There are 3 hidden groupings, and every row belongs to one group of each. In each grouping, groups are numbered from 0 in the order they first appear among the rows asked about.
The rows in order, each followed by its group in each grouping, the grouping that moves the rows most first:
[  3 -88 -43   2   6 -56 -50  12] 0 0 0
[-12 -72 -38 -25  14 -60 -15  12] 0 1 1
[-38  46  93 -44 -60  13  50  25] 1 2 1
[ 19  77  86  -7 -38  77  80  13] 1 3 2
[ 19  -7 -13 -26  27  -3   8  30] 0 3 2
[ 21  78  87  -7 -36  77  81   3] 1 3 2
[-11  94  45  46 -38  43  28 -32] 1 4 2
[-18 -66 -19 -24  29 -29 -59 -25] 0 1 0
[-16   1 -48  27  27 -44 -44 -12] 0 4 2
[ 19 -31 -96  22  33 -38 -38   5] 0 4 1
[ 47  41  45 -17 -32  84  84  29] 1 3 1
[ 10 -31 -75  19  49 -14 -78 -33] 0 4 0
[ 54  44  62 -14 -13 114  45 -17] 1 3 0
[-48 -28  -2 -63  24 -44 -55   2] 0 2 0
[ 18  -6 -14 -27  29  -2  14  30] 0 3 2
[ 42 -41 -58 -34  32   3  14  42] 0 3 1
[-75   4  25 -51   4 -70 -13  32] 0 2 2
[ 14 -30 -94  24  34 -37 -37   2] 0 4 1
[-17   0 -54  36  28 -46 -40  -9] 0 4 2
[-15   2 -54  31  27 -42 -42  -7] 0 4 2
[ -9  85  48  47 -38  42  25 -31] 1 4 2
[-11 -72 -32 -21  12 -59 -16  15] 0 1 1
[ 20  -7 -13 -21  27  -4  13  36] 0 3 2
[  7 -87 -56   2  -9 -84 -12  60] 0 0 1
[-11  83  48  48 -38  39  28 -28] 1 4 2
[-17 -69 -18 -23  36 -31 -55 -23] 0 1 0
[-15   2 -53  31  28 -43 -40  -9] 0 4 2
[ -3 -85 -42   2  13 -55 -53  15] 0 0 0
[  4 -32 -83  18  51  -9 -78 -36] 0 4 0
[ 19  -6 -15 -23  32  -3  11  31] 0 3 2
[-33 -35   6  -9  10 -59 -18   3] 0 1 2
[ 40 -40 -42 -34  50  26 -24   7] 0 3 0
[-22  32  85  23 -81  -7  48  25] 1 0 2
[ -8  88  48  45 -39  41  27 -29] 1 4 2
[-12  14  72  -9 -31  50  13 -47] 1 1 0
[ 14  50  23  36 -17  71  -8 -58] 1 4 0
[ 13 -35 -94  23  37 -38 -38   9] 0 4 1
[ 42 -44 -60 -33  36   2  16  41] 0 3 1
[  5 -32 -74  19  49 -16 -79 -36] 0 4 0
[-12 -72 -34 -21  14 -58 -13  14] 0 1 1
[-11  12  59  -1 -50  26  55 -16] 1 1 1
[ 50  46  60 -15 -17 109  43 -18] 1 3 0
[-17   2 -50  29  27 -47 -40 -10] 0 4 2
[-17  13  78  -7 -25  47  13 -49] 1 1 0
[-41  45 103   5 -59  21  54 -18] 1 1 2
[ -9  88  51  45 -39  41  24 -36] 1 4 2
[-45 -32   7 -11  12 -63 -14   5] 0 1 2
[ 40 -42 -59 -32  34   5  15  44] 0 3 1
[-17   1 -52  28  26 -36 -37  -9] 0 4 2
[-65  78 127 -30 -69   6  47  12] 1 2 2
[ 14 -31 -92  21  33 -37 -40   1] 0 4 1
[-38  47 104   4 -56  17  49 -22] 1 1 2
[ 21  77  88  -5 -36  77  80  11] 1 3 2
[-15  12  76  -8 -31  48  14 -46] 1 1 0
[-10  88  49  47 -39  43  29 -27] 1 4 2
[  4 -89 -55  -1 -12 -86 -14  58] 0 0 1
[  4  -4  55  15 -57  29  13  -1] 1 0 0
[ 45 -41 -59 -32  31   4  11  43] 0 3 1
[ 48  40  44 -10 -33  87  86  25] 1 3 1
[ 17  -5 -14 -22  27  -7  12  29] 0 3 2
[ 12 -30 -79  18  48 -14 -80 -37] 0 4 0
